Each row is where one point has got to under a steady rotation. How many steps took it there?
The counts run from 0 to 300.
0.630; -3.407; -0.600; 0.743; 0.664; 1.517; 0.024; 0.586; 2.793; -1.506; 3.010; -0.932; 3.562; 0.316; 0.018; -4.748; 2.282; -1.648; -2.626; 0.064; 3.217; 0.487; 0.774; -1.954; -0.182; 0.389; -2.353; -0.346; -2.384; -1.933; 0.738; -1.086; -2.322; -1.477; 1.412; -0.054; -1.532; 2.128; 1.225; -0.407; -0.334 -> 172
-2.648; -1.689; -2.705; -2.186; 0.622; 0.480; -1.279; 1.274; 0.017; -0.006; 2.613; 0.038; 4.733; 0.450; -1.679; -4.416; 2.649; -0.347; -0.215; 0.420; 1.163; 1.731; 1.833; -1.501; 0.396; -0.053; -4.174; 0.885; -0.096; -1.005; 0.445; -0.378; -3.000; -0.455; 0.784; 2.014; -1.713; 0.734; -0.576; 2.020; -0.484 -> 57
-1.136; -5.315; -2.574; -0.724; 1.713; 1.200; -1.372; 1.263; 1.174; 1.135; 2.581; -2.380; 1.902; 0.614; 2.324; -1.007; 2.927; 0.208; -3.744; -0.448; 0.950; 0.161; -0.192; -1.481; -0.598; 0.892; -2.824; 0.241; -2.156; -1.802; 0.460; -0.729; -0.654; -3.289; 1.147; 1.467; -0.145; 0.786; 1.027; -0.648; -1.067 -> 224
-1.003; -4.370; -0.755; 1.052; -0.472; 0.449; -2.645; -0.461; -0.566; -0.395; 1.427; -2.470; 4.219; 1.090; -0.026; -0.420; 1.963; -1.095; -1.845; 0.041; -0.214; 1.421; -0.416; -3.239; -0.746; 2.214; -3.964; -0.324; -1.204; -0.134; 0.935; 0.154; -0.488; 1.420; -0.135; 2.748; -3.162; 3.011; -0.643; -2.214; -1.193 -> 186
-1.159; -3.556; -1.899; 0.487; 1.238; 1.943; -2.906; 1.397; 1.641; 0.817; 0.799; -1.810; 2.421; -1.213; 3.166; -0.796; 2.827; 1.271; -0.380; -0.001; -3.699; 2.223; -1.448; -1.169; -2.010; 1.253; -4.083; 0.561; -1.343; 0.354; -0.119; -1.111; -1.726; -0.851; -0.363; 1.043; -1.764; 1.682; -2.055; -0.872; -0.010 -> 52
0.789; -3.224; -1.151; 0.232; 1.033; 2.722; 0.477; -0.131; -1.129; -0.930; 3.993; -2.455; 2.677; 2.877; -0.406; -1.239; 0.005; -1.610; -0.889; -0.992; 1.154; 1.147; -1.662; 1.805; -0.994; 4.327; -3.084; -1.096; -0.198; -0.041; -0.570; -1.756; 1.361; -2.359; 0.167; -1.090; -1.427; -0.020; 2.054; -3.735; 0.164 -> 211
2.674; -3.453; -0.820; 1.672; 1.763; 1.399; 0.098; -0.208; 0.180; 2.131; -0.012; -1.606; 1.132; 3.030; 3.077; -1.896; 2.298; 0.682; -2.465; -0.242; 0.337; 0.486; -0.774; -1.815; 0.567; 3.246; -3.235; 0.602; 0.211; -1.240; 0.312; -2.288; -1.097; -4.004; -0.718; -1.439; -0.674; 2.312; -1.155; -0.551; 1.627 -> 48
-1.542; -2.100; 0.320; -1.904; 0.348; 0.629; -1.447; 1.154; 1.977; 0.026; -1.078; -0.212; 2.125; 1.178; -0.197; -1.419; 3.461; 1.319; 0.570; 1.869; 0.789; 2.220; 3.940; -0.931; -0.165; 0.428; -4.336; 1.719; -0.708; -0.657; 1.197; -3.499; -1.757; -2.115; -0.692; -0.155; -3.257; 1.131; -0.532; 1.044; -3.472 -> 204
-1.406; -3.565; 0.281; -1.538; -0.046; 0.095; -3.044; 2.122; 0.940; 1.482; -0.445; -1.654; 2.165; 2.267; 0.679; 1.266; 1.898; 1.642; -1.670; -1.220; 0.931; 0.774; 2.119; -0.297; 0.789; 0.661; -5.490; 1.461; -1.539; -2.630; 0.589; -2.826; 0.697; -3.158; -1.769; -1.353; -0.360; 1.085; -0.341; 0.580; -1.982 -> 240
1.282; -1.802; 0.155; -0.299; 0.297; 0.434; 0.531; 1.055; 0.405; 0.944; -0.454; 0.030; 3.357; 4.586; -1.280; -3.693; 1.654; 0.111; -0.719; -1.403; 4.371; 1.023; 1.441; -0.854; 1.565; 1.587; -4.321; 0.793; -0.585; -1.502; -0.063; -3.649; -0.281; -1.869; -0.308; -1.087; -0.101; 1.958; -0.140; 1.066; 0.729 -> 157
-0.529; -2.243; 0.193; -1.667; 0.548; 1.621; -1.325; 0.163; 0.908; -2.869; 2.117; 0.023; 5.069; -0.703; 0.318; -2.128; 0.947; -1.084; 1.608; -1.043; 1.811; 2.710; 1.749; -0.118; 1.138; 1.265; -5.138; 0.843; 0.693; -1.806; -0.041; -3.511; -1.225; -1.057; -0.887; -0.061; -0.067; 1.779; 1.858; 2.124; -0.611 -> 266
0.390; 0.545; 0.922; 0.733; 0.664; 0.208; -1.421; -0.065; -1.249; -0.280; 1.208; -0.484; 2.405; 5.498; -0.186; -3.601; 0.943; -0.599; -1.757; 0.601; 0.173; 0.558; -0.248; -2.069; 0.770; 2.295; -4.321; 0.191; -0.808; -1.572; 0.535; -1.493; -1.448; 0.881; -1.613; -0.530; -3.684; 3.390; -2.544; -1.118; -0.638 -> 9
-1.950; -1.112; 0.051; -0.963; -1.324; -0.261; -1.448; 2.423; -1.082; -0.518; 1.716; -1.265; 3.933; -0.175; -0.076; -2.815; 2.030; -0.672; -1.379; 0.823; -0.743; -0.115; 1.208; 1.223; -0.002; -0.506; -6.411; 0.813; -1.612; -3.085; 1.105; -1.585; -0.936; -2.201; -0.081; 0.393; -2.328; 1.155; -0.386; 0.485; -2.891 -> 93
-0.917; -2.933; -1.549; 0.111; -1.122; 0.232; 1.577; 1.939; -0.159; -0.057; 2.514; -1.699; 2.778; 1.084; -2.768; -4.038; 2.828; -1.701; -2.943; 1.025; 1.580; 0.193; 1.331; -0.705; 0.014; 0.896; -4.878; 1.515; -1.060; -0.237; 0.286; -1.346; -1.528; -4.016; 0.360; 0.788; -0.808; -0.884; 0.903; -0.304; -0.896 -> 208
-0.283; -0.116; -0.132; -1.348; 0.076; 1.961; -3.016; 0.976; 2.501; 1.859; 1.974; -1.120; 2.542; 4.672; -0.972; -2.744; 0.342; 0.317; -0.321; -0.810; 0.262; -1.147; -1.159; -0.379; 1.713; 0.014; -4.049; -0.100; -1.695; -3.387; 0.347; -2.333; -3.314; -1.004; -0.498; -1.104; -2.083; 1.684; -1.625; 0.304; -0.204 -> 254
-0.646; -2.020; -1.196; -0.555; 0.402; -0.155; -0.471; 2.016; -2.426; 0.976; 1.113; -3.462; -0.352; 4.514; 2.360; -1.597; 0.883; 1.209; -1.127; -2.163; -2.150; 0.070; -1.755; 0.716; -1.477; 2.850; -3.787; -0.510; -2.542; -1.205; 0.726; -2.662; 0.518; -1.125; -0.206; 0.253; -1.689; 0.964; -2.048; -2.817; -0.352 -> 274
-0.797; -1.839; -1.848; -1.283; 1.320; 2.620; -2.476; 1.201; -0.664; 1.151; 4.024; -0.744; 4.640; -0.024; 2.116; -0.823; 0.834; 0.349; -0.150; -0.514; -0.260; 0.376; -0.994; 3.904; -1.111; 1.615; -4.257; 0.336; -0.777; -2.042; 0.719; -0.788; 1.031; -2.123; 1.992; -0.595; -2.046; 0.975; 0.874; -1.579; -1.025 -> 227
0.652; -0.195; -3.518; -0.051; 2.286; 2.102; 1.044; -0.534; -1.909; 2.444; 1.943; 0.301; 2.550; 5.068; 1.047; -3.322; 1.092; 0.138; -0.001; 0.157; 1.108; 1.073; -0.875; 0.713; 0.303; 4.103; -2.487; -0.026; 1.231; -0.163; -0.169; -1.421; -0.395; -2.802; 0.416; -1.198; -2.138; -0.028; -0.670; -0.919; 2.019 -> 195
-0.725; -2.700; -3.132; 0.718; -0.004; 0.902; 1.138; 1.367; -2.645; -1.136; 4.012; -1.821; 2.386; 1.568; 0.395; -4.004; 1.353; -2.066; -2.130; -1.415; 0.048; 1.275; -1.634; 0.826; -0.927; 3.413; -4.583; -0.618; -1.111; -0.555; -1.232; -0.447; 0.620; -0.833; -1.100; -0.165; 0.228; 0.653; 0.449; -2.254; 2.360 -> 98
-1.833; -2.730; -1.546; -1.075; 0.809; 1.945; -2.295; 0.827; -0.178; -1.642; 4.466; -1.608; 4.853; -1.271; -1.047; -1.331; 1.190; -0.849; 1.376; -0.344; -2.373; 2.512; 0.000; 0.440; -0.253; 2.811; -4.743; 0.760; 0.911; 0.049; 0.333; -0.779; -1.066; -0.170; 0.069; 1.724; -1.047; 0.297; 0.244; -2.078; -1.125 -> 264
-1.802; -1.740; -0.362; -0.415; -0.242; 0.072; 0.516; 1.611; -0.698; -1.052; 1.259; -0.699; 3.092; 0.170; 0.495; -2.921; 3.553; -1.159; -2.287; 1.235; 0.426; 0.721; 1.829; 1.316; 0.021; -1.298; -5.917; 0.635; -1.162; -2.830; -0.228; -1.921; -0.776; -3.302; -0.855; -0.327; -1.132; 0.574; 0.627; 1.557; -2.134 -> 94
-2.199; -3.793; -3.973; -1.163; 1.252; 1.409; 0.127; 0.105; -0.552; 1.335; 3.103; -1.774; 2.235; 2.310; 0.916; -0.294; 3.013; 0.025; -2.253; 0.807; 0.881; 1.199; 0.433; 0.656; -2.049; 3.366; -1.514; -0.894; -0.644; 0.021; 0.657; -0.392; 0.446; -3.227; 1.810; 0.315; -3.417; -1.272; 1.940; -3.016; -1.303 -> 112
0.236; -1.466; -3.507; 0.508; 0.265; 1.963; -1.666; 1.498; 0.741; 1.703; 2.770; -0.227; 1.168; 3.069; 1.285; -3.557; 0.497; 0.447; -1.491; -0.699; 0.262; 0.847; -2.021; -1.438; 0.075; 4.435; -3.991; -0.007; -1.823; 0.842; -0.726; 0.080; -1.230; -0.971; -1.329; -1.451; -0.644; 1.119; -0.767; -1.823; 3.539 -> 197
-2.264; -4.127; -0.197; -1.326; 1.632; 1.372; -0.849; 0.081; 0.456; -1.603; -0.103; -2.161; 4.024; 2.428; 2.945; -0.869; 2.728; -0.360; 0.000; -1.349; 1.755; 2.540; 0.831; 1.228; -1.725; -0.875; -2.725; -1.175; -1.791; -1.863; 0.732; -3.312; 1.014; -1.574; 1.400; 0.947; -2.787; 1.946; 1.341; -0.265; -2.748 -> 189
0.443; -2.605; -1.505; -0.442; 1.376; 1.299; -3.690; 0.236; 0.777; 0.274; 3.259; -1.886; 0.674; 1.990; 0.195; -1.193; 0.446; 0.668; -0.540; 0.559; -1.445; 1.259; -0.544; -3.105; 0.248; 4.926; -2.457; 0.915; -0.225; -0.035; 0.980; -0.889; -3.136; 1.049; -0.588; 0.830; -2.656; 2.078; -1.311; -2.894; -0.737 -> 87
-0.195; -2.533; -1.747; 1.027; 0.348; 1.339; -1.679; 1.530; 0.765; 1.158; 0.957; 0.558; 1.615; 0.318; 2.485; -1.672; 3.900; 0.373; -3.735; 2.458; -0.635; 0.470; 0.876; -1.379; 0.160; 1.866; -4.892; 1.488; -1.951; -0.888; 0.067; 0.507; -0.428; -3.273; -2.480; -2.422; -2.070; 1.149; -0.165; 0.003; 0.471 -> 146
-1.043; -1.318; -0.638; -1.450; 0.318; 0.069; -2.270; -0.886; 0.506; 1.218; -2.576; 0.173; 2.452; 4.343; 3.271; -1.228; 1.907; 1.988; 1.284; 0.839; 1.249; 0.945; 2.069; -0.894; 0.457; 1.480; -3.772; -0.548; -0.706; -1.899; 0.988; -3.477; -1.443; -0.408; -0.924; -1.130; -3.776; 2.992; -1.385; 1.484; -1.265 -> 106
-0.437; -3.252; -2.816; 0.063; -0.095; 1.375; -2.172; -0.462; 1.749; 1.926; 0.287; 0.300; 5.607; -0.925; 0.956; -2.074; 3.294; -0.447; -0.364; 1.477; 1.213; 1.646; 0.557; -2.438; 0.463; 1.251; -4.266; 0.431; 0.481; 0.254; 0.000; 0.143; -2.113; -1.013; -0.724; 0.724; -1.864; 1.928; -0.428; 2.002; 1.639 -> 281
0.684; -2.184; -1.471; 1.590; -1.122; 1.674; -1.637; 0.083; -0.491; -0.041; 2.229; -1.145; 3.933; -0.537; -0.644; -1.248; 2.077; -1.379; -1.005; 3.006; -0.869; 0.373; 0.222; -0.842; 0.255; 4.089; -4.848; 0.979; 0.701; 1.179; 0.409; 0.395; -0.946; -1.421; -0.712; -0.729; -4.160; 1.100; 0.116; -3.341; -0.799 -> 35
0.309; -4.098; -1.297; 0.325; -0.716; 0.044; 2.203; 1.362; -0.198; -1.020; 2.167; -1.111; 2.121; 0.960; -0.775; -3.302; 2.692; -1.065; -2.085; 0.398; 3.371; 0.975; 1.673; -0.113; -0.176; 2.782; -4.286; 0.841; -0.241; -0.139; 0.463; -2.470; -0.018; -4.126; 0.756; -0.252; 0.208; -0.401; 1.970; -1.167; 0.278 -> 209
1.916; -1.256; -3.066; -0.145; 0.857; 1.815; 0.475; 0.573; 0.996; 0.493; 1.765; 0.425; -0.300; 1.872; 2.409; -4.568; 1.284; 0.201; 0.532; 0.276; -0.236; 1.360; 0.312; -1.276; 0.937; 4.813; -3.926; 0.586; -0.003; 0.314; 0.268; -3.111; -3.671; -2.557; -1.319; -1.102; -0.268; 1.452; -1.081; 0.920; 2.502 -> 84
1.878; -2.929; 0.613; 0.063; 0.715; 3.353; -0.874; 0.878; 1.922; -1.489; 0.843; -1.824; 2.062; 0.785; 1.711; -2.099; 0.425; 0.218; 1.722; -2.807; -0.113; 2.652; -0.916; 1.590; -0.159; 2.380; -4.649; 0.259; -1.141; -0.330; -0.894; -4.661; -0.116; -1.531; -1.684; -1.670; 0.387; 2.102; 0.227; -0.854; 1.300 -> 214
0.303; -2.805; -1.572; 0.739; 0.510; 0.395; -1.152; 0.246; -0.529; 0.543; 1.392; -0.374; 1.885; 1.253; 0.298; -1.497; 2.173; 0.651; -0.838; 0.905; -1.618; 1.207; 0.753; -2.820; 1.556; 3.656; -6.031; 1.637; 1.473; -0.267; -0.500; -1.190; -2.494; -1.231; -3.500; -0.039; -0.614; 1.790; -2.150; 0.862; 1.450 -> 182
-0.953; -2.700; -2.241; -0.007; -0.032; 0.587; -1.525; -0.215; 0.564; -0.596; 0.649; 0.867; 4.226; 1.160; 2.492; -3.068; 1.689; -0.737; 0.332; 1.665; 3.147; 1.675; 1.439; -1.557; -0.664; 3.249; -2.455; -1.421; -1.331; 0.024; 1.288; -0.552; -0.113; 0.219; 1.190; -0.349; -4.809; 2.496; 1.704; -0.643; -0.389 -> 283
-1.190; -0.853; -1.858; -0.327; 0.248; 1.883; -0.977; 1.220; 1.782; -1.158; 1.308; -1.578; 1.298; 4.729; 0.303; -4.912; 0.428; -0.620; -0.724; -1.514; 0.914; 1.187; -1.389; -0.706; -1.399; 1.206; -1.909; -1.831; -4.178; -0.600; 0.272; -1.531; -2.115; 1.167; 0.503; 0.345; -2.721; 1.859; -0.482; -2.728; 0.263 -> 25
-1.070; -2.087; -1.997; -1.917; 2.457; 3.073; -1.145; 0.309; -0.663; -1.876; 5.049; -0.547; 3.123; 0.473; 1.665; -1.508; -0.211; -0.668; 1.167; -0.949; -0.364; 2.712; -0.480; 2.227; -1.070; 4.102; -3.179; -0.856; 0.131; -0.464; 0.295; -2.025; 0.014; -0.451; 0.503; -0.383; -1.659; 0.518; 1.797; -2.177; -0.362 -> 3
-1.836; -3.186; -2.152; -1.689; 1.233; 2.430; -2.107; -0.571; -0.825; -1.659; 3.993; -1.562; 2.832; -0.408; 0.974; 0.248; 1.682; -0.602; 1.028; 0.203; -2.074; 2.366; 0.342; 0.814; -1.374; 3.326; -3.780; -0.312; 1.128; 0.422; 0.303; -1.435; -0.411; -0.807; -0.586; 1.363; -2.265; -0.024; 1.734; -2.639; -2.250 -> 263
